(in the rows, 128 means zero)
Each path below is one point turned by a fixed rotation once a step. After each direction that follows a path, write how fast that rotation turns it, in degrees a step (0 if it stays still).
Each turn is a multiple of 5 degrees from 10 to 175, or 0.
Each row of a path follows its step; steps can be skipped.
Rotation 1:
step 1: [123 126 137 136 121 128 121 124 124 128 125 138 116 120 127 142 124 131
 144 130 116 132 117 132 127 131 129 128 125 118 130 125 121 137 123 130
 139 145 139 119 129 134 135 116 117 127 122 128 127 134 135 139 106 129
 125 130 125 132 124 136 130 139 123 124 137 126 139 127 134 127 143 137
 127]
step 3: [117 118 130 132 136 129 121 130 142 123 133 129 116 122 135 132 143 130
 136 111 118 130 128 140 127 131 132 131 127 126 136 123 136 133 137 136
 129 130 140 131 139 127 124 127 122 123 130 132 124 141 132 126 127 133
 114 128 121 135 124 135 129 145 130 138 131 119 114 127 130 125 142 146
 133]
step 6: [122 121 125 131 120 150 132 129 128 127 125 120 117 119 128 137 121 134
 142 131 130 140 129 136 119 125 125 119 134 121 129 116 114 125 143 131
 123 146 117 130 135 129 132 124 133 135 133 140 121 134 128 120 116 127
 129 127 140 129 128 126 138 137 126 140 124 124 122 129 130 137 122 140
 127]
step 8: [131 115 124 138 112 134 133 133 125 132 122 120 111 118 139 140 131 118
 129 124 122 125 117 120 125 131 140 131 119 124 129 131 116 123 121 129
 126 132 134 122 127 129 139 124 119 119 131 137 132 137 132 130 125 136
 128 133 148 129 131 129 132 142 123 138 135 115 119 131 138 133 120 133
 122]
step 15: [128 123 118 116 129 136 121 127 128 121 120 117 129 123 127 136 131 129
 128 123 126 115 133 140 118 119 137 134 125 118 123 138 114 139 129 127
 125 150 116 117 137 130 125 134 128 127 123 132 130 135 125 129 114 137
 119 127 134 135 130 121 127 139 125 131 132 110 125 120 122 137 123 134
 118]
step 18: [121 128 117 138 130 143 120 133 135 126 120 121 132 110 128 118 121 119
 124 118 125 131 119 118 129 123 136 127 130 135 129 124 123 131 114 134
 131 136 121 133 128 127 125 131 115 110 127 122 129 137 128 126 114 140
 139 118 126 141 114 130 144 136 130 139 129 132 122 131 128 132 128 132
 127]
step 20: [127 128 134 127 125 132 131 128 133 119 123 121 129 110 121 134 119 124
 137 114 129 138 110 131 118 124 121 131 120 132 146 126 131 143 116 137
 124 134 135 112 120 126 128 133 129 126 125 130 125 131 133 125 114 126
 132 117 133 131 118 127 135 133 135 125 120 110 139 120 125 127 131 133
 125]
step 24: [134 115 114 120 135 130 128 144 129 119 117 138 131 119 138 129 135 120
 139 120 128 117 118 135 126 126 141 127 137 131 125 131 121 133 129 123
 114 136 136 130 132 117 131 122 125 121 116 135 138 125 132 129 122 131
 137 125 142 135 136 131 128 143 118 136 124 130 119 128 125 125 127 138
 122]
Directions:
[126 128 127 127 128 129 131 131 129 130 127 127 131 129 129 128 128 130
 127 126 129 124 125 129 127 130 129 128 130 127 126 127 126 130 123 126
 130 127 128 127 129 131 125 127 126 126 127 128 129 126 130 125 130 131
 126 128 131 123 129 128 131 131 129 129 127 131 128 127 127 131 126 128
 128] : 115
[126 129 128 128 127 127 128 130 129 132 126 124 129 130 128 129 130 128
 130 128 127 129 127 128 129 129 129 128 124 127 126 128 126 128 129 127
 130 125 128 125 127 129 132 133 127 131 126 131 131 128 126 128 127 130
 126 124 123 127 128 130 124 130 127 130 131 127 129 126 129 125 126 129
 127] : 55
[127 130 130 127 130 129 128 126 129 130 127 124 128 126 130 127 129 126
 129 128 131 133 129 129 125 127 128 126 129 129 130 125 127 130 125 128
 127 126 130 129 133 129 128 127 127 129 130 128 131 133 127 129 127 126
 129 130 131 126 126 131 126 127 132 129 129 128 128 127 128 129 126 127
 132] : 25
[131 126 128 128 126 128 127 132 128 126 128 126 130 125 126 127 125 130
 126 127 129 127 127 127 130 125 127 126 128 128 125 130 125 129 129 129
 128 126 129 130 129 129 129 125 131 126 129 126 131 129 126 128 126 132
 126 134 125 128 126 126 125 127 129 128 130 128 128 132 130 129 127 130
 128] : 110
[125 130 128 130 128 133 126 130 130 129 132 129 131 125 129 130 127 127
 130 126 131 129 128 129 127 123 130 129 127 127 126 129 128 128 129 128
 130 129 134 127 129 124 125 127 129 127 127 129 124 126 129 130 127 128
 129 127 124 127 129 127 129 126 129 130 129 128 131 126 129 128 129 128
 129] : 20
